In the data rows, 128 means zero.
Here is a table of points, one per row:
[137, 137, 136, 211, 139, 155, 111, 141, 155, 201, 175, 242, 118, 89, 160, 148, 142, 126, 166, 141, 141, 137, 157, 126, 149, 142, 150, 113, 116, 118, 99, 115, 90, 117, 105, 106, 94, 13]
[149, 178, 138, 152, 142, 157, 115, 115, 127, 115, 108, 122, 119, 110, 156, 103, 78, 209, 106, 97, 103, 107, 100, 86, 90, 88, 83, 96, 103, 122, 187, 117, 172, 112, 110, 117, 102, 158]
[106, 201, 125, 107, 86, 102, 234, 129, 125, 103, 188, 132, 108, 183, 154, 142, 139, 146, 157, 149, 149, 151, 150, 147, 142, 148, 139, 156, 178, 118, 158, 152, 140, 112, 144, 148, 142, 130]
[100, 76, 115, 122, 146, 159, 124, 119, 138, 110, 114, 129, 117, 109, 108, 191, 144, 93, 109, 220, 199, 109, 104, 110, 68, 144, 142, 120, 95, 255, 122, 105, 106, 119, 116, 196, 102, 135]
[144, 162, 147, 151, 142, 158, 118, 128, 115, 118, 111, 105, 120, 109, 160, 100, 81, 199, 107, 109, 95, 96, 102, 119, 93, 94, 84, 97, 108, 122, 194, 85, 173, 118, 94, 104, 98, 159]
[114, 121, 112, 100, 149, 168, 111, 142, 147, 230, 100, 121, 113, 106, 98, 179, 139, 131, 89, 198, 180, 141, 168, 126, 153, 145, 139, 132, 101, 95, 125, 129, 129, 109, 135, 186, 93, 136]
[133, 145, 124, 176, 163, 162, 245, 143, 153, 214, 170, 173, 118, 180, 151, 162, 135, 148, 158, 139, 146, 165, 154, 137, 148, 144, 145, 127, 97, 123, 128, 122, 111, 119, 122, 131, 175, 142]
[143, 182, 143, 129, 144, 165, 120, 114, 89, 118, 113, 99, 123, 108, 164, 95, 71, 123, 105, 96, 91, 96, 107, 71, 95, 95, 79, 81, 115, 123, 124, 85, 80, 117, 117, 86, 103, 156]
[92, 170, 86, 90, 77, 105, 235, 99, 95, 120, 84, 122, 108, 87, 172, 123, 151, 137, 172, 139, 127, 135, 157, 134, 145, 155, 142, 140, 183, 121, 132, 147, 133, 115, 136, 134, 161, 137]
[192, 109, 201, 126, 77, 97, 119, 121, 115, 123, 113, 121, 189, 111, 108, 109, 143, 103, 96, 112, 139, 132, 161, 146, 146, 153, 143, 156, 162, 124, 163, 157, 159, 189, 193, 157, 152, 137]
[99, 93, 96, 105, 154, 100, 115, 97, 117, 122, 115, 108, 108, 107, 92, 103, 53, 78, 185, 103, 129, 115, 171, 133, 155, 87, 148, 140, 176, 116, 191, 139, 165, 114, 129, 143, 89, 141]
[111, 128, 123, 128, 159, 103, 120, 135, 98, 120, 106, 107, 114, 107, 101, 105, 162, 99, 99, 112, 104, 102, 93, 195, 169, 79, 144, 201, 99, 128, 119, 206, 72, 116, 109, 84, 156, 132]
[122, 145, 134, 124, 160, 83, 117, 119, 125, 100, 99, 130, 112, 100, 85, 140, 151, 127, 179, 135, 140, 122, 175, 119, 162, 155, 142, 113, 97, 116, 101, 114, 113, 108, 114, 123, 93, 142]
[134, 155, 137, 236, 148, 162, 107, 140, 130, 209, 172, 203, 115, 186, 160, 121, 145, 133, 163, 126, 125, 128, 159, 136, 153, 155, 147, 116, 118, 127, 79, 109, 101, 118, 120, 100, 88, 157]
[121, 93, 112, 103, 70, 101, 117, 255, 127, 116, 163, 141, 114, 181, 151, 139, 143, 118, 179, 124, 112, 113, 89, 111, 148, 82, 70, 111, 101, 121, 108, 128, 129, 117, 136, 132, 156, 137]
[133, 111, 122, 120, 138, 159, 127, 113, 255, 111, 111, 136, 112, 109, 96, 124, 145, 120, 107, 124, 122, 112, 104, 111, 91, 159, 65, 108, 108, 113, 74, 95, 86, 221, 106, 100, 100, 143]
[88, 60, 94, 92, 76, 116, 125, 77, 74, 119, 106, 99, 113, 176, 95, 95, 147, 83, 99, 108, 102, 236, 89, 125, 163, 86, 142, 115, 98, 120, 92, 123, 119, 118, 125, 116, 88, 133]
[135, 125, 112, 123, 154, 79, 123, 119, 128, 116, 114, 134, 117, 102, 95, 135, 150, 124, 104, 132, 134, 126, 84, 119, 77, 173, 160, 115, 102, 109, 106, 115, 121, 112, 121, 117, 91, 142]
[154, 150, 138, 137, 142, 159, 126, 114, 110, 122, 116, 75, 119, 117, 150, 78, 86, 166, 107, 78, 77, 61, 110, 78, 98, 105, 93, 67, 110, 128, 141, 78, 180, 117, 99, 91, 110, 23]
[72, 86, 81, 84, 88, 106, 113, 113, 113, 112, 175, 147, 237, 173, 163, 145, 136, 157, 163, 142, 132, 138, 158, 123, 145, 152, 143, 129, 104, 117, 93, 128, 99, 110, 118, 115, 159, 137]
[163, 144, 182, 127, 84, 99, 113, 119, 103, 123, 112, 123, 195, 109, 95, 119, 143, 122, 96, 129, 126, 137, 155, 140, 145, 148, 142, 159, 167, 125, 154, 157, 156, 201, 208, 158, 155, 133]
[144, 157, 145, 140, 146, 154, 122, 104, 118, 118, 109, 95, 117, 120, 156, 94, 82, 181, 107, 84, 87, 71, 103, 77, 97, 98, 84, 98, 107, 122, 145, 80, 191, 116, 105, 111, 109, 21]
[120, 119, 128, 133, 151, 97, 122, 133, 99, 122, 112, 107, 115, 106, 100, 105, 43, 97, 106, 111, 108, 114, 102, 215, 77, 88, 148, 181, 109, 127, 75, 192, 85, 117, 109, 94, 165, 135]
[124, 152, 139, 150, 143, 182, 112, 131, 136, 106, 108, 124, 112, 109, 96, 142, 152, 88, 102, 119, 151, 117, 94, 188, 76, 164, 144, 169, 106, 106, 119, 150, 104, 100, 106, 121, 175, 136]
[124, 101, 110, 115, 155, 92, 116, 101, 155, 122, 103, 113, 118, 198, 99, 112, 157, 95, 103, 107, 121, 163, 103, 126, 70, 77, 156, 109, 197, 115, 107, 109, 124, 110, 109, 115, 98, 135]
[180, 105, 191, 140, 80, 97, 118, 118, 115, 118, 109, 121, 190, 112, 104, 124, 139, 112, 95, 147, 132, 140, 156, 146, 147, 151, 139, 154, 166, 118, 174, 156, 162, 191, 202, 142, 156, 133]
[88, 121, 91, 86, 88, 107, 100, 124, 106, 111, 176, 131, 98, 175, 160, 157, 140, 173, 164, 132, 127, 162, 162, 129, 143, 156, 149, 133, 103, 122, 123, 139, 112, 124, 140, 118, 165, 135]
[213, 125, 192, 123, 170, 182, 115, 122, 153, 110, 110, 123, 198, 114, 105, 118, 146, 101, 192, 131, 134, 140, 150, 137, 149, 146, 147, 161, 168, 118, 162, 148, 167, 194, 174, 152, 161, 137]
[100, 138, 92, 114, 83, 100, 98, 129, 118, 111, 179, 110, 105, 174, 167, 130, 140, 142, 163, 141, 123, 169, 164, 137, 147, 159, 145, 150, 102, 127, 117, 140, 115, 118, 118, 119, 163, 135]
[118, 99, 115, 118, 145, 164, 114, 118, 165, 110, 108, 130, 114, 113, 102, 205, 133, 126, 101, 175, 202, 111, 86, 120, 171, 151, 146, 111, 187, 255, 129, 114, 126, 109, 114, 206, 101, 135]
[113, 79, 108, 104, 168, 96, 117, 213, 142, 116, 191, 145, 112, 91, 168, 125, 152, 112, 89, 109, 110, 123, 99, 101, 156, 90, 68, 108, 187, 116, 127, 134, 147, 111, 135, 144, 169, 142]
These points spread out most along one direction. Take the direction at right angles to it along which they spread out most. Go by this last direction. How far along it is each point below, from 0 to 99? 50 is the average, and the first point above lies past it. One standard deviation of the points above along it is 16.
[122, 145, 134, 124, 160, 83, 117, 119, 125, 100, 99, 130, 112, 100, 85, 140, 151, 127, 179, 135, 140, 122, 175, 119, 162, 155, 142, 113, 97, 116, 101, 114, 113, 108, 114, 123, 93, 142] 55
[124, 152, 139, 150, 143, 182, 112, 131, 136, 106, 108, 124, 112, 109, 96, 142, 152, 88, 102, 119, 151, 117, 94, 188, 76, 164, 144, 169, 106, 106, 119, 150, 104, 100, 106, 121, 175, 136] 50
[120, 119, 128, 133, 151, 97, 122, 133, 99, 122, 112, 107, 115, 106, 100, 105, 43, 97, 106, 111, 108, 114, 102, 215, 77, 88, 148, 181, 109, 127, 75, 192, 85, 117, 109, 94, 165, 135] 44
[163, 144, 182, 127, 84, 99, 113, 119, 103, 123, 112, 123, 195, 109, 95, 119, 143, 122, 96, 129, 126, 137, 155, 140, 145, 148, 142, 159, 167, 125, 154, 157, 156, 201, 208, 158, 155, 133] 16
[180, 105, 191, 140, 80, 97, 118, 118, 115, 118, 109, 121, 190, 112, 104, 124, 139, 112, 95, 147, 132, 140, 156, 146, 147, 151, 139, 154, 166, 118, 174, 156, 162, 191, 202, 142, 156, 133] 15
[118, 99, 115, 118, 145, 164, 114, 118, 165, 110, 108, 130, 114, 113, 102, 205, 133, 126, 101, 175, 202, 111, 86, 120, 171, 151, 146, 111, 187, 255, 129, 114, 126, 109, 114, 206, 101, 135] 58
[113, 79, 108, 104, 168, 96, 117, 213, 142, 116, 191, 145, 112, 91, 168, 125, 152, 112, 89, 109, 110, 123, 99, 101, 156, 90, 68, 108, 187, 116, 127, 134, 147, 111, 135, 144, 169, 142] 52
[121, 93, 112, 103, 70, 101, 117, 255, 127, 116, 163, 141, 114, 181, 151, 139, 143, 118, 179, 124, 112, 113, 89, 111, 148, 82, 70, 111, 101, 121, 108, 128, 129, 117, 136, 132, 156, 137] 62
[192, 109, 201, 126, 77, 97, 119, 121, 115, 123, 113, 121, 189, 111, 108, 109, 143, 103, 96, 112, 139, 132, 161, 146, 146, 153, 143, 156, 162, 124, 163, 157, 159, 189, 193, 157, 152, 137] 14
[88, 60, 94, 92, 76, 116, 125, 77, 74, 119, 106, 99, 113, 176, 95, 95, 147, 83, 99, 108, 102, 236, 89, 125, 163, 86, 142, 115, 98, 120, 92, 123, 119, 118, 125, 116, 88, 133] 52
